Each path below is one point turned by a fixed rotation once a step. After each direction that follows a path, write how fast that rotation turns it, in degrees per step (0 if it stays still).
Each turn is a multiple of 5 degrees from 10 to 175, or 0.
Each row of a path follows its step; steps can be skipped.
path 1
step 0: -0.98,-0.98,0.50,-1.65,2.27,-0.05,-5.51,3.40,1.91,0.93,-2.12,-2.14,0.94,-0.03,-1.13,0.59,-0.17,0.03,-0.77,-0.27,3.82,0.78,3.12,-2.22,-0.13,-1.85,0.18,-1.36,-3.49,-0.01,1.94,-1.71,-0.28,-5.28,-2.82,0.70,-0.45,-0.85,-0.66,0.44,2.70,-1.85,0.24,-1.03,0.02,-0.75,-1.59,-2.14,-0.56,2.46,-3.11,-1.33,-1.35,2.40,-1.43
step 1: 2.03,1.21,2.50,1.25,1.18,0.44,-0.97,-4.70,-1.66,-0.77,1.63,1.66,-3.54,0.46,-1.89,0.28,-0.50,1.02,-2.03,-1.27,-2.36,-2.51,0.33,-1.52,2.72,-1.47,2.20,3.24,4.51,-0.60,2.90,4.05,2.69,-0.32,0.58,-1.03,0.40,2.18,-0.87,0.45,-2.62,-0.52,-0.44,0.81,1.98,-0.54,-0.10,1.21,1.14,-1.47,-1.15,2.99,2.82,-1.36,-1.92
step 2: -0.40,0.23,1.10,1.96,-1.97,-1.39,2.73,3.42,-0.93,1.63,0.08,-1.58,0.26,2.02,0.62,2.40,2.40,-1.52,1.34,-2.69,2.47,0.80,-0.19,2.89,-3.73,3.77,-0.06,-0.26,-0.97,-1.12,1.28,-3.49,-1.75,2.54,0.93,-2.96,-2.68,0.21,1.69,-0.73,1.54,-0.25,-1.23,-1.88,-0.14,-0.70,0.46,0.12,-4.44,-4.84,-1.23,-0.94,0.69,-0.81,-1.49
step 3: -0.86,0.24,-1.82,0.61,-0.08,0.13,-3.44,-0.34,-2.87,-1.17,-0.12,0.94,-0.55,2.63,1.00,-1.55,-2.40,1.04,1.06,-2.16,-0.87,3.43,-0.56,-0.16,0.39,-1.82,1.86,-1.88,-0.63,0.63,-1.59,-0.27,5.25,1.75,-0.79,2.40,2.89,-1.41,-3.30,-0.17,1.02,-0.33,3.08,3.91,-1.62,2.33,-2.39,-0.37,-1.31,3.77,1.00,-3.83,0.74,1.18,0.11
step 4: 2.11,-1.86,1.16,-0.11,-0.32,-1.04,1.53,0.89,-0.03,0.21,1.13,-1.46,-1.62,-6.22,-0.61,-0.80,-0.86,1.81,-0.05,0.43,-0.74,-4.05,0.73,-0.89,-0.78,2.01,-0.91,2.78,1.55,-0.62,2.11,-1.53,0.08,-1.28,0.38,3.74,-2.88,1.51,-4.39,0.61,-0.35,1.83,-2.17,-0.61,-1.18,-1.26,3.05,1.93,-1.37,1.42,-1.01,2.25,-3.65,-1.51,2.73
step 6: -1.09,2.49,0.77,-1.24,-0.44,-2.50,-2.75,-3.30,0.78,0.34,1.31,0.72,-1.15,-0.33,1.26,-0.43,1.09,-3.85,-1.69,-1.22,-1.94,-0.88,0.88,-1.73,1.34,3.99,-1.37,2.93,-3.61,-0.03,0.41,-3.67,2.15,-4.40,-1.18,0.04,3.39,-0.09,0.50,-2.18,-0.89,-1.17,-0.02,1.36,1.01,0.79,-1.68,0.88,-1.43,1.10,2.13,-0.52,-0.63,-0.81,-5.02
step 8: 0.78,-2.50,1.11,2.65,1.38,-0.18,2.06,1.64,-1.56,1.88,-1.85,-2.61,-2.06,0.06,0.21,3.03,-1.41,1.69,-3.36,2.75,3.54,6.11,0.41,1.83,1.67,2.33,0.38,-2.08,-3.19,1.68,0.38,-1.22,0.48,0.85,2.66,1.01,2.40,-1.90,-2.60,1.02,-1.24,-2.18,1.11,-1.68,0.34,0.17,-1.76,3.26,0.36,-1.06,-0.63,0.17,-0.60,-0.02,-0.57
step 9: -0.51,0.61,-0.09,-0.44,-0.21,-2.84,-4.00,-1.26,-1.57,-0.39,4.40,0.05,1.06,1.04,-2.12,1.33,-0.87,1.54,2.81,-1.19,-2.89,0.27,0.19,-1.25,1.36,-1.41,-0.01,-0.37,1.83,2.26,-3.78,0.05,-0.32,-3.43,-4.66,-0.25,-4.25,1.55,-0.83,-3.35,-1.91,-0.37,0.90,0.49,-1.42,-1.54,-0.47,0.45,-2.56,2.40,-3.51,0.49,-1.49,-0.21,0.49
step 10: 0.91,0.81,-1.22,2.13,-0.03,0.48,0.55,-0.35,1.23,1.48,-2.02,0.01,-3.12,-1.72,-0.83,1.44,-3.36,2.11,3.02,-1.18,2.79,-4.64,-2.38,-0.33,-0.43,0.12,2.81,1.77,0.11,-1.88,3.96,-0.32,1.55,-2.27,4.76,-2.14,2.88,0.72,2.26,-0.11,1.00,-0.42,-0.72,-0.96,1.46,-2.71,2.62,-2.36,-0.67,-0.91,1.37,-2.06,0.17,-0.61,1.79
step 12: -0.54,3.26,-2.30,1.05,-0.37,-0.92,0.13,-3.55,-3.87,-0.24,-0.67,-4.17,2.03,-0.27,0.50,-2.08,-1.41,-0.06,0.77,1.44,1.04,-1.88,2.27,0.28,-2.91,2.73,4.09,0.16,0.49,-3.30,1.89,0.61,-1.30,-0.17,-2.77,0.12,-0.88,1.58,-2.51,-1.41,1.42,-0.89,1.30,2.82,-1.45,0.96,-0.88,3.77,0.76,3.35,0.16,0.36,0.87,-1.00,-2.87
step 13: -1.07,-1.03,4.26,0.56,3.59,2.75,-1.00,4.65,-0.51,3.31,-1.16,-0.81,0.94,0.21,0.59,-0.53,-1.02,1.42,-0.20,-5.21,-0.73,-0.72,-0.89,1.16,1.51,-2.72,-1.45,1.86,0.22,1.70,3.02,-1.58,-0.74,0.32,0.99,1.88,-0.03,-3.93,-1.09,1.55,-0.58,-2.65,0.25,0.80,-1.80,-2.44,2.65,-1.41,-1.53,-1.08,-0.80,3.13,-0.91,0.97,0.63
step 14: -0.32,1.53,2.90,0.54,-2.77,-3.00,-0.50,-3.21,1.18,0.43,-2.06,1.32,-1.61,1.10,1.44,-0.25,-1.61,1.49,-2.75,-0.79,-0.92,3.56,-0.11,-1.47,-2.63,0.77,0.31,0.56,1.29,0.86,-3.05,2.65,3.48,0.25,0.17,-0.49,1.62,2.26,-1.93,-1.20,-0.96,1.87,-1.30,-5.68,3.49,1.12,-0.52,2.60,-1.59,-0.18,-3.29,-2.06,-0.51,-0.46,-0.07
Directions:
0.14,-0.25,-0.13,0.01,0.40,0.44,0.51,-0.22,0.32,0.73,-0.31,-0.13,0.36,0.76,0.32,-0.04,-0.46,0.15,-0.03,-0.04,-0.30,0.22,-0.41,0.59,-0.14,-0.86,0.18,-0.85,-1.02,0.26,1.02,-1.03,-0.21,0.32,0.38,0.57,0.02,1.34,0.44,0.43,0.31,-1.35,-0.60,0.05,0.13,0.07,-0.21,-0.69,0.07,-0.64,-0.20,-0.38,-0.57,0.76,0.37
135
0.91,-0.94,-0.38,-0.45,0.69,0.25,0.07,0.23,0.08,-0.26,0.41,0.36,0.87,0.47,-0.73,0.04,0.72,0.12,0.16,-1.48,-0.39,1.49,-0.20,-0.85,-0.20,-0.22,-0.02,-0.16,0.54,0.10,0.48,-0.30,0.08,0.16,-0.91,-0.68,-0.12,-0.16,0.00,-0.66,0.18,0.08,-0.25,0.06,-0.13,-0.06,0.59,-0.55,0.45,0.38,0.57,0.76,-0.08,-0.02,0.45
170
-0.07,-0.06,-0.23,-0.98,1.03,-1.27,-0.05,0.21,0.34,-0.23,0.16,0.06,0.75,0.72,0.05,-0.05,-0.01,0.76,0.82,0.44,-0.96,-0.20,-0.69,0.55,0.25,-0.75,0.12,0.84,-0.49,0.05,0.20,0.69,0.76,0.84,0.82,-0.49,-0.65,-0.27,-0.36,0.20,-0.16,0.18,0.16,-0.14,-0.14,0.33,-0.31,0.11,0.61,0.34,-0.59,-0.29,0.67,-0.18,-0.55
170
0.07,0.29,-0.54,0.17,-1.10,-1.12,0.33,0.48,0.18,0.57,-0.47,0.39,0.15,0.48,-0.35,0.41,-0.31,-0.09,-0.82,0.51,-0.40,0.86,-0.08,-0.21,-0.39,0.17,-0.03,-0.04,-0.16,-0.10,-0.22,-0.56,-0.01,0.42,0.07,0.87,0.01,-0.23,0.15,0.53,0.41,0.26,0.14,-0.23,0.61,-1.12,0.37,-0.12,0.32,-0.53,-0.45,1.02,1.54,-0.65,0.55
120
-0.23,0.20,0.03,-0.86,-0.70,0.17,-0.49,0.26,-1.21,0.29,0.00,-0.61,0.29,0.50,0.30,-0.64,-0.01,-0.83,1.21,0.85,-0.05,0.42,-0.63,-0.55,0.08,0.50,0.98,-0.27,-0.58,0.02,-0.56,-0.25,0.79,-0.66,-0.16,0.15,-0.47,-0.50,0.16,-1.00,0.16,-0.21,-0.13,0.45,-0.26,-0.28,0.10,-0.18,0.43,-0.84,-0.01,0.51,-0.29,0.69,-0.46
115
-0.57,0.62,-0.28,-0.05,-0.35,0.28,0.54,-0.82,-0.30,0.61,0.81,-0.10,0.49,0.03,0.87,0.79,0.18,0.95,-0.08,-0.94,-0.25,-0.04,0.37,0.25,0.21,1.04,0.10,0.61,-0.33,1.08,-0.25,0.19,-0.97,-0.26,0.23,-0.32,-0.49,-0.14,-0.04,-0.32,-0.44,-0.67,0.76,0.25,-0.41,-0.01,0.61,-0.89,-0.03,-0.16,0.06,0.03,1.02,0.54,-0.17
100
0.69,0.79,-0.51,-0.34,0.36,1.00,-0.60,0.43,-0.38,0.34,0.54,0.73,0.26,0.32,-0.11,-0.42,0.03,-0.16,0.61,0.44,0.40,-0.88,-0.14,0.36,0.08,0.26,-0.13,0.01,0.66,0.37,0.55,-0.37,-0.51,0.25,0.87,-0.39,0.84,-0.04,-0.99,0.34,-0.82,0.11,-1.04,-0.02,-0.15,-0.24,1.18,0.37,0.01,-0.62,-0.41,0.53,0.28,-0.42,0.61
125
-0.79,-0.92,0.42,0.38,-0.87,-0.27,-0.55,0.62,0.75,-0.15,0.51,0.56,0.04,0.73,-0.38,-0.23,-0.09,-0.07,-0.61,-0.37,0.50,0.29,0.47,0.06,0.94,-0.18,0.71,-0.30,-0.19,0.10,0.00,0.45,0.20,-0.13,1.03,0.51,0.81,-0.86,-0.48,0.11,-0.53,-0.92,-0.77,-0.04,-0.96,-0.07,-0.17,-0.42,0.43,0.35,0.80,-0.03,0.12,0.07,-0.54
140
path 2
step 0: 4.44,2.12,0.58,2.32,-0.34,-0.73,4.44,-3.94,2.27,3.07,0.77,1.97,0.57,0.96,0.96,1.05,0.51,0.10,-3.10,-1.49,-0.15,1.66,0.68,0.35,0.42,1.43,2.21,2.03,0.26,0.42,0.01,2.51,-2.80,-2.78,-1.38,1.28,-1.75,-1.23,-0.86,1.32,-1.85,-4.10,1.54,-1.03,-0.62,0.66,-1.48,4.33,3.84,-2.55,0.93,-0.69,-0.03,-2.25,-2.01
step 1: 1.25,1.94,1.87,-0.22,-0.21,0.41,-1.53,-1.45,2.79,-0.62,4.86,-3.66,-3.67,0.48,4.39,2.04,3.53,-3.75,0.01,-2.52,-0.53,2.05,0.38,1.01,-1.71,-1.39,0.11,-0.42,-1.73,-0.70,-4.14,0.01,0.01,-0.27,2.62,0.83,-0.21,-1.19,-0.52,0.35,-1.78,-3.06,3.80,0.58,0.21,-0.99,-2.09,-1.32,0.40,1.03,2.47,1.79,2.49,-0.86,1.33
step 2: -2.77,4.36,0.01,-3.96,0.07,-0.53,-6.53,1.18,-2.03,-1.19,1.49,2.43,1.04,3.32,3.38,2.29,2.49,-2.09,0.21,1.21,-0.37,-2.02,2.26,2.06,1.46,0.85,0.05,2.73,-0.69,-0.43,-4.11,-1.37,1.47,0.70,-1.19,0.22,-1.05,2.34,-2.86,0.84,0.96,-0.85,-1.12,0.40,0.63,0.96,2.42,-0.52,1.01,-1.54,-1.35,0.58,0.89,-1.84,-0.14
step 4: 1.19,-0.44,0.46,1.29,1.24,-3.27,2.17,4.38,-0.13,1.63,-3.83,-2.16,2.29,0.47,-2.38,-0.20,1.09,-0.56,1.05,2.89,0.41,1.05,0.39,4.05,-0.86,-2.06,6.62,-1.35,-0.04,-0.09,1.41,0.01,1.20,0.44,3.79,-2.14,2.34,0.81,1.35,0.14,-1.65,0.59,-1.98,2.16,1.57,1.28,2.06,2.64,0.12,-0.17,0.22,-1.24,-1.65,1.20,-2.90
step 5: 4.07,-1.61,1.76,2.09,-0.62,-3.95,-0.77,-4.07,1.19,-2.95,-0.36,-0.82,-0.52,0.21,1.45,-1.59,-1.54,0.77,3.66,0.94,1.29,1.63,0.31,-0.61,-3.61,0.68,1.69,-2.08,0.62,-1.77,2.96,-0.07,-0.93,1.98,0.38,2.14,2.30,1.41,0.33,-1.82,1.46,1.93,-1.72,-2.54,4.50,1.83,-0.62,0.80,-1.81,0.10,1.75,0.38,2.88,1.35,-4.00
step 6: 0.39,-4.51,2.71,-3.02,2.58,0.86,1.18,-0.57,1.29,-1.95,1.14,0.35,1.40,3.21,2.80,-0.46,-1.89,-1.93,-0.50,0.87,1.32,3.47,1.94,0.37,0.82,2.13,0.27,-0.90,2.76,0.60,0.27,1.52,-1.19,-1.30,-3.12,-0.53,0.52,0.80,-4.13,0.05,3.30,0.06,0.20,-2.30,1.73,-2.11,-4.01,-0.97,-1.09,3.46,-2.61,1.41,-2.34,2.74,-0.88
step 7: -0.92,-3.11,-0.31,-2.34,2.52,1.64,-0.68,2.51,-0.15,-4.24,1.64,1.25,-2.74,-1.97,-1.99,0.21,-0.63,0.22,0.74,2.68,3.54,1.69,-4.02,1.47,1.59,-1.42,-2.48,-1.99,1.26,2.58,0.48,0.50,-0.76,3.51,-3.37,-0.85,-2.41,-1.41,-2.82,0.35,-0.53,-1.17,0.17,0.62,0.06,0.55,-1.34,-3.14,-0.45,-2.15,2.04,2.09,-0.72,-1.28,4.31
step 9: 2.16,2.62,1.14,1.99,0.72,0.97,3.01,-3.22,2.87,1.69,-0.22,-0.38,-2.09,0.25,-2.32,2.10,-2.37,1.08,-1.34,-3.76,-2.07,-2.99,-1.61,-0.13,0.26,0.64,-1.44,1.93,-0.13,0.57,-1.07,4.59,-0.81,1.57,2.53,-3.72,1.03,1.03,3.77,1.17,-2.09,1.29,-0.46,1.95,-1.98,2.63,-1.46,-1.69,-0.15,-0.23,2.06,3.73,-0.31,0.33,-2.79
step 10: -1.30,0.97,-1.38,-1.79,-1.54,-0.05,-1.04,-0.91,-0.35,0.45,1.12,-0.21,-1.08,-0.15,3.06,1.68,0.74,0.96,6.62,-4.39,-0.11,-0.84,0.59,3.18,2.03,2.34,1.30,-0.36,1.80,-2.85,-1.08,0.56,-2.30,-4.28,1.30,-2.41,1.21,0.25,3.96,2.82,0.11,-0.99,2.51,3.33,-0.22,0.14,-0.10,-1.72,-2.28,2.67,0.18,-0.68,1.36,1.56,-1.51
step 11: -0.99,1.22,2.13,-2.26,-1.95,2.54,-4.55,0.54,-3.19,-1.53,-1.17,0.62,2.29,2.81,3.59,1.02,-1.60,-0.36,5.10,1.00,-3.29,-1.33,-2.13,-2.31,0.22,0.65,-2.56,0.80,-1.46,1.81,1.66,-0.79,-2.58,-3.38,-2.83,1.54,-0.72,-3.14,2.00,0.36,0.32,1.71,-0.54,-0.81,-0.92,-1.88,0.46,0.38,0.74,-0.63,3.25,-0.51,-0.72,-1.67,-1.60
step 12: -2.47,-0.76,3.77,0.05,-2.70,1.10,3.22,0.25,-4.71,2.02,-0.52,-0.19,0.89,0.08,-1.91,-1.79,-1.84,-0.14,2.25,2.27,0.05,0.44,1.15,-2.68,1.13,-0.85,3.36,1.44,-2.97,2.05,0.83,-3.06,0.73,-2.76,1.67,0.34,-0.45,-2.36,-2.92,-0.23,-0.44,-3.38,-2.09,1.25,-1.89,-2.67,-0.37,-1.36,4.74,0.93,0.36,0.13,-1.50,0.11,2.82
step 14: -0.53,-0.34,-2.18,-1.63,-0.50,-0.93,1.42,-2.64,-0.63,-0.26,1.77,-1.32,0.55,-1.41,-1.67,-0.08,-2.15,-0.69,-2.11,-2.06,-2.74,-1.37,5.04,-2.13,-2.80,0.65,0.79,0.77,3.09,-2.91,-2.13,-3.65,-2.45,4.52,-1.87,0.72,1.33,2.88,0.28,-2.70,-0.48,0.16,-0.98,0.28,3.62,-2.69,1.21,-0.68,-0.92,0.07,-2.97,-0.28,1.79,2.17,-2.79
Directions:
0.29,0.73,0.31,0.53,0.87,-0.90,0.17,-0.14,0.50,-0.50,0.78,-0.05,-0.41,-0.08,0.83,-0.10,-0.75,0.11,-0.22,-1.37,0.05,0.13,0.21,0.33,0.31,-0.02,0.59,0.28,-0.36,-0.40,0.18,-0.35,-0.06,0.80,0.71,-0.57,0.58,0.24,0.82,-0.72,0.68,0.00,0.07,-0.72,0.07,-0.40,-0.50,-0.49,0.64,0.73,-0.36,-0.29,0.26,-0.87,-0.56
85
-0.54,0.58,-0.43,0.30,-0.62,0.28,0.16,0.43,0.12,-0.67,-0.46,0.54,-1.17,-0.68,-0.41,0.18,0.16,-0.10,-0.11,-0.71,-0.75,-0.39,0.32,-0.19,-0.06,-0.25,0.11,-0.67,0.05,0.02,-0.88,-0.49,1.19,0.41,-0.30,-0.86,-0.64,0.72,-0.06,-0.41,-0.34,0.06,-0.18,-0.38,0.28,0.32,0.58,0.02,-0.12,-0.16,-0.53,0.71,-1.46,0.24,-0.56
65
0.72,-0.44,-0.41,-0.17,-0.59,0.55,-0.20,-0.27,0.76,0.09,-1.30,-0.22,-0.24,-0.37,0.56,0.03,-0.04,-1.16,-0.95,-0.03,-0.38,-0.29,0.62,0.22,-0.20,-0.47,-0.50,0.60,-0.36,-0.52,0.82,-0.34,-0.47,-0.72,-1.18,0.03,0.09,-0.32,0.15,-0.87,0.38,0.06,0.00,-0.54,-0.87,-0.48,-0.41,-0.03,-0.43,-0.14,0.06,-0.16,-0.07,-0.28,-0.89
135
0.55,0.16,-1.00,-0.08,0.59,0.96,0.33,-0.45,0.10,0.33,-0.45,-0.39,0.00,0.18,-0.35,0.44,0.27,1.20,0.30,-0.14,-0.32,-0.67,0.58,0.04,0.12,-0.21,0.33,0.00,0.27,-1.05,1.12,0.34,-0.57,0.37,0.52,-0.22,1.00,-0.04,0.01,0.07,-0.60,0.62,1.15,-0.08,0.98,0.27,0.48,0.36,0.38,-0.33,-0.01,-0.19,-0.55,0.46,-0.43
70
-0.36,-0.93,0.65,-0.03,-0.19,0.14,-0.06,1.01,0.85,0.86,-0.52,0.17,0.20,0.46,0.52,0.45,0.65,-0.31,0.44,0.00,-0.61,-0.22,0.34,-0.27,0.08,0.09,-0.14,-0.71,-0.25,0.08,-0.01,0.19,0.33,0.27,0.35,-0.48,0.77,0.15,0.89,0.94,-0.06,-0.40,0.15,-1.44,0.10,-0.46,-0.49,0.29,-0.14,-0.39,-1.23,-0.08,0.39,0.11,0.89
160
-0.24,-0.92,-0.04,-1.16,0.31,0.68,0.28,-0.98,0.00,-0.07,-0.18,-0.46,0.25,-0.25,0.32,0.48,-0.40,0.11,-1.16,-0.02,0.52,-0.59,-0.78,0.00,-0.12,-0.46,0.09,-0.68,-0.57,-0.49,-1.14,-1.00,0.25,0.09,0.38,-0.18,0.15,0.09,0.49,1.11,0.98,0.06,-0.29,0.35,0.12,0.60,0.42,0.14,0.46,-0.46,0.00,-0.12,0.18,-0.49,-0.41
60
0.13,-0.19,-0.44,-0.01,0.68,0.44,0.02,1.42,-0.57,0.40,0.38,0.62,0.70,-0.85,0.28,-0.14,-0.67,0.22,-0.12,-0.12,0.01,-0.20,-0.37,0.56,-0.27,0.79,0.12,-0.94,-0.80,0.35,0.06,-0.30,-0.30,-0.34,-0.67,0.57,-0.08,-0.82,0.44,-0.48,-0.99,-0.21,-0.06,0.28,0.61,-0.03,-0.57,-0.37,0.32,-0.78,-0.40,-0.54,-0.74,-0.78,-0.37
90
